Named turns come first, each shown by rows before and after it. Which turns, in which order, take the first row of each pair that follows to the second? Write the first one first, as in the answered first pair.
k246:
[-17  16  -7   8  25  -5  15  27  16  17 -14  -2  -3  -2   3 -13 -14   6
   0  -1 -17 -20 -24  44   2]  ->  [-18  19  -6   4  15   4   7  26  16  14 -13   1  -1  -2   6 -16 -14  12
   6   2 -17 -21 -31  46   5]
[-12  -4  14 -10 -14   3  -9  10  -3 -17   9  11 -27  -6  29 -18  -8   4
  32  -8 -11  -2 -24  -2  -2]  ->  [-11 -17  17  -4   3 -18  12   9  -6 -13  12  11 -33  -2  23 -11 -12 -14
  24 -19  -9  -2  -6   1 -13]
[-13 -52   0 -44  26   7 -16  -5  20 -13  -4 -17   5  -1  12   4  20 -61
 -17  -3 -36  42 -27 -14 -31]  ->  [-39 -38 -16 -29  49   8  22  -2  19 -11   4 -22  -5 -24   0  -3  40 -40
 -37  18 -15  24  -1 -15 -22]
[-14  -1 -22   6  26  10   0  23   1  21 -22 -10  -7 -19  18 -18   7   5
 -30  -6 -11  13 -26  25  -1]  ->  [ -9  -4 -20  -2  20  15 -11  22   5  19 -24 -11  -4 -12  21 -16   1   2
 -24 -10 -16  15 -34  26  -6]
k971:
[ 18  16   5  25 -36   1  -2 -12  11   1   7  30  18  24   8  -8 -20  -3
  10   6  18  -4 -15   6  20]  ->  [  6  -2 -23   7 -28  11 -20  16  -7 -12   8  16  18   2  28 -13   9   3
 -15  12   8  10 -30 -15  18]
[  5   6  15 -12 -45  45 -31   4 -12 -10  25   0  16 -17  15 -13 -17  22
  -2   7   1  -4 -25   4  16]  ->  [  0  -2  15 -14 -47  35 -17  -6 -24 -20  42  -1  17 -16   4  -9  -4  19
  -6  13  21  -9  11 -14  20]
[ 21  17  24   3 -38   6  -5 -30  12  -7  11  13  16  11 -12   4 -15   1
  22   7  27 -11  19   0   0]  ->  [ 18   7  -6 -11 -32  27 -42  11  15  -6  -5  -3  16 -10  13  -8   0   8
  -1   2 -11  12 -39   0   0]
k564:
[ 20 -40   8   7   8   2   9   3 -17 -19  34  12   5  34  17  34  -3 -39
  10 -15  19   0  33 -11 -16]  ->  [ 11 -39   1  18  35  -4  25  19  -8  -2  24   3  -4  29  15  29  -6 -45
  -3 -24   0   4  10  14 -25]
[ 13   0   2  -9 -24   2 -10 -13 -10 -14  11  11  11   7   2   3   4  -3
   6  10  11   3  20 -18  11]  ->  [  1 -16  -7 -13   3 -13   4   3 -15 -11  13   1   4   5   5  10  10 -17
 -12   6   8   8  22 -17  -4]
[ -3   5  15   6   9  -9  14 -12   7   0   6   2  -2  13 -13  10 -10 -19
   3   1  12 -14  14   8  -3]  ->  [ -1   5  15   6   9  -5  18 -13   8   3   5   1  -2  14 -13   9  -9 -20
   5  -2  10 -14  11   9  -2]
k715:
[  8   8  12 -14 -15   0   3  -9  21 -17  -9   9  -1   8   0   2  -4 -10
   8 -25   4  -5  12  10  -9]  ->  [  3   1  14 -17  -9  -2  10  -8  17 -21  -7   6  -2   8   2   6   0 -10
   4 -25  12  -6  20   2  -8]
[  2 -22   6   1  27 -35  21  13   2   2   7 -14  -9  13  -1  14   4 -22
 -12 -13 -11   9  12   5 -21]  ->  [ -7 -19  -9  -4  27 -26  24  21  -8  -6  10 -18 -10  -3   2   6  20 -10
 -21  -3  -3   7  18  -7 -15]
[-10   1  -4  -5  23 -10  11   7 -13  -6  16  -3  -9 -11   1  -5  11  -6
 -13  11  -7  -1   4  -2  -8]  ->  [-10  10  -5   0  20  -2   7   7 -11  -3  14  -2  -9 -16   5  -6  13   0
 -11  14  -9  -4  -3   1  -3]
Now pairs of rows:
Each pair is two turns apart.
[ -6   3  -4   1  -1   3  11   3  24  39  -4   2 -11 -15 -11  25 -20   6
 -21   9 -17 -14  -2  24  16]  ->  [ -6  -3   1   4  -1  -5  22  -6  14  34   5   2 -14  -8 -20  30 -15   1
 -21  14  -1 -19  20  14  13] : k971, k971
[-22  37  -8   9   3  23  11   6  15  10  -5   6   0 -27   2 -22  12  34
  -6  24   4  -9 -19  19  17]  ->  [ -2  39  13   4 -23  28 -10 -12  20   6  -1  17   9  -8  -4 -22 -12  28
  22  19   4 -10 -17  16  16] : k564, k715
[ -9  -5 -31  -1  26  -4  33  10 -30   3  21 -26   4 -14  -1   5  18   0
  -7  -5 -17  -2  24 -15 -13]  ->  [  2  26 -30  -2 -15  32  -6   4 -13   6   7 -17  17 -25  13 -10   6  32
  13   2 -26  -9 -20  -2   9] : k246, k715
[ 29  33  22   7 -55  17 -32 -31  14  -7  -6  19  11  10 -11 -13 -21  27
  55   9  36 -16   3 -19  25]  ->  [ 30 -23 -11 -17 -14   6 -64  30   1  -5 -29 -16   4   5  26  -1 -14 -10
   7 -28 -25  34 -53 -32  -9] : k246, k971
[-47  48 -38  24  20   6  28  14   3  25 -26  -9  12 -52  18  -1  13  16
 -19 -14 -20  -5  13   5  32]  ->  [-20  66 -12  22 -31  24  -4 -14  12  22 -23  11  25 -32  16  -8  -4  29
  25 -11 -12 -14   6   5  45] : k715, k564
[ -2  -4  15 -16 -13 -13  14 -48 -14  -1  18  -3  17  34 -10 -18 -10   0
   2   0  21 -13  40 -20  20]  ->  [  6  -5  14 -21 -31  -6  -5 -51 -11  -1  16  -1  22  34  -8 -21 -12   8
  11  -2  14  -8  24 -24  24] : k246, k246
[  5  39   0  26   1  -5  -9 -16  19  20   5  14   8  -7 -22  -4   6  15
   2   9  18 -13   7  18  -3]  ->  [ 17  17 -13   3  -1  -4 -46   8  12  13 -12   0  13  -1   5   3   0  -8
  -7 -15 -17  18 -30   6 -18] : k971, k246
[ 24   5  19   9 -25   5  -8 -22   4 -17   6  18  26  16 -10   2 -34   6
  23   3  -3  -9  17 -10  10]  ->  [ 15  -8  -8   1  -1  13 -23  16   5  -4 -16  -1  21   0  11   0 -29   3
  -5  -9 -43  13 -33  -1   2] : k246, k971
[ 24  41   7  17  33   4  38 -20  16  39 -14   5 -10 -19 -32 -11  -3  37
  23  20  19 -36 -21  44   7]  ->  [ 47   1 -23 -22  15  22 -42  15  -6  13 -32 -14   1 -19  11  -4   8  23
   7   1 -27   9 -73   4 -10] : k971, k246
[  1   7   4 -22 -15  23 -30  -7 -12 -21 -16  -7  10  -6  -1  -6  17  25
   3  11 -15   5 -41 -10  -3]  ->  [ 19  -5  21 -20 -13   7 -30 -15  -3 -15 -17   2   8  16  -3   6  -4  -1
  15  -9 -21   5 -42  -3 -17] : k715, k715
[ -9  27   0  28  16   6  24  20  26  30   4  16 -13  -8   1  -9  -5  11
 -10   2 -22 -12 -20  56   4]  ->  [  1  -4  14  25  29 -20  35  16  14  27  15  14 -14  19  -7   8 -19 -24
  -5 -19 -21  -5  10  51 -16] : k715, k715
[ 10 -11  13 -22 -34   1 -14  10  -7   2  12   0  10  13   1  -9  21 -29
   2 -15 -16  12   1 -14 -23]  ->  [-14   8  -3 -14 -24   4  10   8 -10   3  19  -2   6 -10  -8 -24  44   1
 -13  12   4  -1  19 -15  -8] : k246, k246
[ -6 -21  -5  -6   6 -23  16   3 -16 -11   4   4   1   9  -9  14  15 -18
 -10   3  15  -1  24 -19   4]  ->  [ 17  -1  20   4 -17 -10  -3 -13  12   6  -6  21   5  24  -8   6 -20 -10
  23  -8  -2  -8 -11  15  12] : k971, k564
[ 13  14   2  -2 -24   7  -7 -25   6   2  -2  16   8  10   4  -3 -10  -5
  16  -1  12 -15   5  -3  13]  ->  [  2   7   2   4  -5  -2  20 -24   0   4   5  10   0   7  -4   1  -3 -13
   3   0  18 -20  26  -2   4] : k246, k246
[ -4 -16  19 -12 -24 -30  24 -31 -19  -5   6 -13   4  16 -46  11 -25 -25
  16   5  12 -10  16  -4 -19]  ->  [ -2   2  11  -9 -26 -10  -3 -12   2  17 -16 -16   7   4 -28  -3 -36 -12
  16  -1 -28  -3 -53  31 -14] : k715, k971
[-31  25  -3  10   6  14 -19  -3   1  16   7  14   3 -62  -6 -10  -4  31
  -6  20  16  -8 -33 -12   8]  ->  [  8 -16  19  -6  -3  -8 -43 -10  -1  12   2  22  10 -16  -3  13 -41 -25
  17 -26 -10  17 -45 -15 -25] : k246, k715
[ -4  12  16  20   5   0  -5 -16  17  39 -13   8   0   8  -8   0 -33   0
  24 -34 -26  29 -31  50   8]  ->  [-17 -40 -24 -12  24 -12 -15  19 -28   4  -4 -21   1  -7   4  13  12 -17
 -18 -30 -33  60 -10  -4 -12] : k715, k971
[ 16 -32  -4 -10   7 -25 -11  13 -25 -23 -20   2  -5  14  14   7  13  -5
   0 -19 -31  27  -7 -26 -15]  ->  [  5 -26   9  -2   7 -33  13 -11 -30 -27  -3   7  -8  16  -9  11  20   0
   6  -7   2   9  38 -33  -7] : k971, k715
[-13  28 -40  -2 -16  32  20 -12  17  13   3 -10   7 -35 -17  -5   7  30
 -26  18   6  -4  38  10   6]  ->  [ 20  -3 -28 -30 -54  34 -35 -19   8  -9   1  -6  24  -4   0   5  -5  11
   3  -2  -9  21  27 -21  -4] : k246, k564
[-21  35  -5  15 -28  22   1 -21   6  -5   8   3  -3 -23  -9 -16  15  51
   7  31  27 -25  17   1  31]  ->  [-22  23 -26  -1 -24  32 -27   7  -3  -9  -5  -8  -6 -35   9 -18  28  50
  -7  21   3 -10 -20  -8  28] : k715, k971
[-26  27 -31  -5  17   2  10  27  -8   4 -30 -13   9 -12  13  11  12   4
 -20   3  13 -12 -23  14   5]  ->  [ -7   7 -18  -8  19  -8  -3  25  -8   5 -34 -13  12  14  18  23 -11 -24
  -8 -21  -2   4 -34  18 -13] : k246, k246
[ 23 -12 -15 -29  -6  20 -38  19   1 -26   4  -3   4  -4  23   4  17   8
  -4  -9 -20  26 -19  -7  14]  ->  [ 21  -2   5 -14 -14   2   1 -12  -8 -33  30  10  -2   2  -5   8  22  16
  12   7  26   2  44 -15  23] : k971, k715
[-26  17   3 -15  28 -19  32   0 -39 -15  13  -8 -20 -19 -13  10  49  25
 -25  10   6  10  24 -17   6]  ->  [  1  48  54   1 -10  -7  13 -40  -4   5   7  21 -13  13 -25   4   0  25
  33  -1   5  -9   6  22  15] : k971, k564
[-17  -4   7   5  16  -6   8  15  -9  -9  -1 -10  -1  -8  -9   2   8  -2
   6  10   1  -5  26 -37   6]  ->  [ -5   5  24  15  15  -9  12   6  10  10  -5  -2  -2  10 -16   4 -24 -18
  24  -7  -7  -9   7 -11   3] : k971, k715
